Rotation paths and how fast each direction turns (deg/step)
Each turn is a multiple of 5 degrees from 10 to 175, or 0.
Each row of a path follows its step; steps can be skipped.
path 1
step 0: [ -7  -2  -2  -3  -2  -8  -5  12 -10  12   9  13  -5   7   8 -14  -3 -16
  -8  -1  13  -6   4 -16 -22  -5   0   3 -12 -28 -12  15   0  -8  -3  -3
 -12 -12  -2   1   3   2   0   6]
step 5: [ -3 -10 -13 -10  33   3 -12  -3   1  23  -1 -10  -3   6  -7  14  18   9
   2 -10   2  16   8 -11   0   7  -3   1   6   4  -4   2   4   1   5  -9
  14   2  -8  12   4  -1  -7   8]
step 7: [ -6   6   1  -9  -5 -10  10   5  -3  13  11   0  17 -21  -3  -9  12  13
   9   9  -3  -7 -15   7  11 -19  19  -9   1   0   8  -5   4 -10  -8   7
  12 -17  -1   1   0  13   3  -5]
step 9: [  5 -14   1   8  23  -1  -4   7  -8  -4   9  -2   7   2  14   8  11  -3
  -6   9   1 -24  11   1   5   6   2   4 -13  -5   0 -17 -12  18  10  -3
  -1   4  -8   5  12 -14  -9 -17]
step 11: [  2   4 -17  -2  -5  -2   3   5   3 -16  11  -2   0  -2  11  -3   6   5
  11   3   6   6   8  -6   2 -26  -6   4  18 -12  12  22  -4  -2   5 -11
  10  -1  11   8   2  -5  23 -10]
step 12: [ 30   0  -1  10 -14  -2   4  -2  -9  -3 -12  23  -2   2   1   9   8  13
   8  15 -16  -2   4   8 -18   8  -6   4  16  -5  12   7  -3   6  -2 -10
  12  -3  -8   5  -6  -2  -2  -2]
step 14: [ -5 -21  15  10  -3  10 -14  -4  10   6  -3   3  -5 -13  13  -7 -16   0
   3  -4  10   9 -10  -6   1  -8   3 -24   8  -4 -23   3  -3   8   7 -16
   2   1  10   4 -14  -1  -4  -7]
step 15: [ -4  -2 -18   0 -11   6 -19   6  -6   1  -9 -16  -3  17   9 -11  -1  -3
  35  -5   0  -3  -2  10  -2  11  -9  -3  14   7 -16   0   4   2   4 -14
  -4   3   8  -1  10  -3  -1  -5]
step 21: [  3  11  10   3  -5  -5  -9   6  -4  20  -2 -12 -15  12  -3   2   4  -2
 -14  -4  -2  -7  -5   0   6   5  15  -1   4   2  14  19  -8  11  -8   9
  13   6  14  -8  -1  14  23 -17]
step 23: [-12  -1  27  -6   6   1   6 -16  -2 -10  -6  12  10  -4  12   9  -7 -10
   2   7  -5  15  14  22   9   1  -9   0   1  -1  14 -11  -4  -2  -5   0
  16   7  -4 -19   0  -9  -4  -3]
Directions:
[ 1  2  0 -2 -4  0  1  2 -4 -4  3  0  1  4  0 -1  0  2 -1  2  2 -4  0 -3
 -5 12  4  0 -3 -1 -2  1  2 -3  1 -2  2 -1 -2  1  3  1 -3 -6]  115
[ 1  0  1 -1 -4 -3 -2 -2 -5 -5  2 -2 -3 -1  0 -2 -3  2  2  1  1  2 -1  5
  5  2 -3 -4  2 -1 -2  5 -4  9  0  4  4  5  1  0 -1  1 -3  0]  10
[ 0  1 -2 -7 -3  1  5  1 -1 -4 -2  4 -4 -4 -1 -6  1 -4  4 -4 -2 -2 -2  1
  1 -2  1  1  6  2  4 -2  7  0  4  1  2 -2  2 -1  2 -1 -1 -3]  85
[ 0 -3  0  5 -2 -5 -6  1 -3 -2 -2  4 -3  3  3  4  0  1  1 -1  3 -3 -3  7
  5  1  1 -4  2  3  6 -2  0 -4 -1 -1 -4 -6 -4 -2  2 -3 -1  0]  130
path 2
step 0: [  2  15   7   0  -4   5  -2  -9 -18 -10  -4   5 -17   3 -11   2  16  -8
 -14  12   0  11 -15 -12  -8   6  11  16   4  -4   6 -13  -3  -6 -11 -12
  -1  -7   0  14   2  -2   7   0]
step 2: [ 14  -3 -18  -8  -1 -15   2  -6  -1   6  17   1  13   9  -2  -3  -9  -8
  -2   4   2   4  14  -9   9  11   9  16  -3  -2  -2  11   9  -7   7  10
  14 -20  13   0  15   5   3  -2]
step 4: [ -8  -1  -1   3  -9  19  -6  19  -3  -9 -11  -9  -3  22 -10  12  -7   4
   5   7   2  -8  -3  15  13   5   2   4   8   9   1 -10  -1  -2  18  12
   3  -3   1  -1   3  -3 -19   1]
step 9: [  9   3  -3   6  -5 -11  21  16   2  12  -6 -11   4  -2 -15 -16  -9  -6
   8   3  -4 -13  -1   6  11 -16   3  11   8  16   4   1  -2   4  12  -4
 -14  11  -1  12  -2  -9   3   1]
step 10: [ -1   3  -3   1  15  11  20 -16   3  14  -7  -4  -2  -8  -3  -5 -10  -4
  19  -2  -1  15  -6  -6   5  -4 -11 -10  11   1   2  11   5   0  -6   1
   6  20  12  -5 -15  -1   8   5]
step 13: [ -3  -2   4  -1   8   2 -21   6   1   6   5  13   8  10  -8 -17  24   4
   2  -1  -1  -7   3 -10 -11   7  17  -2 -12  11   2   8  19   2  -3  -6
 -10  -1 -11  -8   1 -12   7   1]
step 19: [  6   1   3 -15 -11  -7  -8 -19  -7  -4   7  -7  -5 -16   6   8  -6 -12
  -3  -3  -5  -5 -13   7  -7  -1  11   1   7  -7 -15 -12  -3  26  -3   9
  -7 -11   9  -4   6  11  -4   8]
step 21: [ -6   3 -15   1   0 -14  -2 -10  -6  -7  -4  -2 -20   8 -18  -5 -12 -15
  -5   7   3   5   5  -2   0   3  -3   7   4   8   8   4  -9  -4  15  -7
  -3  18  -7  -5  15  14   9 -16]
step 25: [ -4  -8   8  -9   1   0   5  12  14   0 -10   2  13  -4  12  -2   4  -9
  -4   6  -4   0  21   4  -2  14  14   8   6   7  13   8  -4 -12   7   7
  -6   9  -2 -14   8 -22 -17   5]
step 28: [  2   2  -3   8  -1   4  17  -4  -2   3  16   2  -7 -10  -1  -2   1  -7
  -1   3   3  17  -5  -7  -7 -11   8   6 -12  -6  11   5  -5  -8   4 -17
   6  -8   8  28 -16  -6  15  -2]
Directions:
[-2  2  2  2  2  0  2  2  3  0  1  0  1 -1 -1 -1 -1 -2  0  5 -3  1  0 -2
  3  2  2  0 -2 -2 -1  1 -2 -8  1  2  7 -3  7 -4 -2 -7  2  6]  140
[-2  1  0 -3 -1 -3 -4 -5  6 -3 -3  1 -1 -8  2  4 -1  1  2  3  3  3 -6 -1
  3 -5  3 -2  3  4  0  2 -1  0  1 -5  3  1  1  1  0  4  4  0]  155
[-1  3  3  5 -2 -3  0  4  1 -3  0  1  6  5  3 -1 -3 -2  1 -2 -2  1 -1 -1
  1  0  4  7  5  5  2  2  3 -1  0 -4  2 -3  0  2  3 -1 -6 -4]  155
[-1 -1  7 -3 -2  0  2  0  3 -1 -1  2 -3 -2 -3 -2  0  3 -3 -1 -3  1  2  2
 -1  3  2 -3  8 -3 -1 -2  5 -3 -3  6  5  4  1  4  1  4  1 -4]  95
[ 1 -1 -1 -4  2  0 -1  3 -7  2  5 -1 -1 -3  7  2 -3 -3 -7 -3  4  1 -1 -1
  1  2  1  0  4  7  1 -4  3 -2 -2  1 -1  0 -1 -2 -3 -3  4 -1]  130
[-1  5  3 -5 -2  5 -1  1  1  2 -1  0  3  5  4 -1 -3  0 -4 -3 -3  6  0 -3
  0 -2 -3 -1 -5 -6 -3 -1  1 -4  1 -4 -2 -3 -4  3  2  2  5  1]  65
[ 7 -8 -2  2 -1 -3  1 -5  3 -2  0  3  3  4  4  1 -4 -2 -3 -2  1  0  0  3
 -2  1  3 -1 -2 -3 -1  0 -4 -7 -1 -1  2  4 -2 -4 -1  2 -1 -1]  80
[ 4 -1  3 -8 -1  4  3  6 -1 -1  1 -1 -2  1  0  2 -4  3  5  3  0  0 -5  1
 -1  3 -1 -3  0  1  1  6 -1 -1 -5 -2  0 -1 -2 -3  1  1 -6  2]  55
path 3
step 2: [-14   6   3 -12   2  -8 -13  -1 -19   5  10  -1  13  11  17 -19  -5 -17
  -9  -7  -6  -3  -6   3 -14   4   2   2  18  19  -9 -14  -6   6   6   2
 -13   9  -1   3  11   9   7  14]
step 3: [  0   4 -10 -13 -15  18   8   3 -10  -3  -1  -4  10  -2 -13  14  -4   9
   1   8   1 -13   6  14   2  12  -5  12  24 -13 -18   0  -5   2   7  10
   0  12  20  -2  -4 -10   5   8]
step 10: [ 21 -12   3   3   5  16  -1   0 -11   9  -5  -3   5  28  12 -15   6  -3
  -9   4  15   2  -6  12   3  10 -17 -20   1  -6 -10  14  12  -2   7  -3
 -11   3  -8   4   0   1   3   9]
step 12: [ 14   0 -17   5 -11   7 -14   3 -11 -14   4 -12   8  13 -13  -9  -6 -15
   0  -8  -6 -28   0   3  -2  14  15  17   8  -4   2   5  10  -3 -13  12
   4  -2  -5  -8  -2  -5   6   8]
step 15: [-12   2 -23  -6  12  -7   5  -5   4   3   0  -3  10   4 -10   6  14  10
   5  11  -9  16  -4  -8 -11   2   1  -8   5   0   5  -5  18   3   4  16
  21   7   9 -19   0  -4 -16 -15]
step 17: [ 13  -1  -1  18 -12   5  -4 -19  16  14  -3  -9  -6   3   3   6   3   8
  13  -7   2  14   1   0  12  -1  -3  -1  -5 -13   7   5 -15 -14  11 -19
  14   3   7  -6  20   2 -15  -7]
step 20: [ 11  16   1  19   1  13 -25   0   5   3   5   6   1  -9  14  -9 -15  -1
  -2   5  -2   4   2   8  -8  -3 -13   4   8   5   5  -8   7  -7  -5   7
  -5   9 -24  -8   0  -5  28  -5]
step 26: [ 22 -13 -11  -4   0   2   0  -6   2  19 -19  -6   6  -1  14  -2   7  16
  -2  -5  -2   8  -1 -12  -4   0  13 -14  -4   4   4   0  15   0   7   6
  22   2  11  -3  -2  15  -4 -19]
step 27: [-20  14  21  -6   4   0  -4 -12   8  10  -1 -10  -7  -4  16  -8   6  -3
 -12  10 -15  10  -7  -6 -10   1  -2 -11   6   8   4   5 -25 -17   0  11
   6   7   1   9   2   2 -11  -2]
step 28: [ 20  11  -1  12  -8  21  -8  -8   4  -2   8   7 -12   0   3  -9   7   4
   2  -9   2  -6   1   1   9  -3 -13   9   6 -32  -3   6  -9 -12  12  11
  16   3  12   7  -1   8   0   5]
Directions:
[ 0  4  0 -3 -1 -2 -1 -2 -3 -2  2  1 -3  0  3 -1 -5 -4  3 -3  1 -5 -1 -1
  5 -3 -1  2  2  2  2  4  5  4  3  0  1 -3  5  6 -1  6  0 -4]  155
[ 0 -1 -3 -6  3 -1 -4  4  1  0  0  2 -2  2  3 -8  3 -1  3 -3  2 -1  1  2
 -2  3  0 -4 -4 -4 -3 -8  5  2  2  0  4  2 -2  1  2 -1  0  0]  135
[ 0 -3  1  4 -3  3  0 -1 -1 -3 -1 -7 -2 -2  3  1  3 -1 -2  2 -1 -5  6 -2
  4  3  1 -5  4 -4  1 -3  2  4 -1 -1  1 -3 -1  4 -4 -4 -3  4]  160
[ 3  4  2  0  3 -1  3 -1  3 -2  1  2  1 -1 -2  2 -3  6  5  4  0  4  3 -1
 -4 -1 -1 -2  1 -2 -3  2 10  4  0  2 -7  3 -2  4 -1 -1  0  2]  70
[-4 -4  0  1  4  1  2 -2 -6 -2  6  1  3 -7 -1  4 -1  0  2  2  7 -1  1 -1
 -2  4  3  0 -4 -1  2 -1  3 -1  0  0  0 -2  1 -2  3 -2 -5 -6]  40
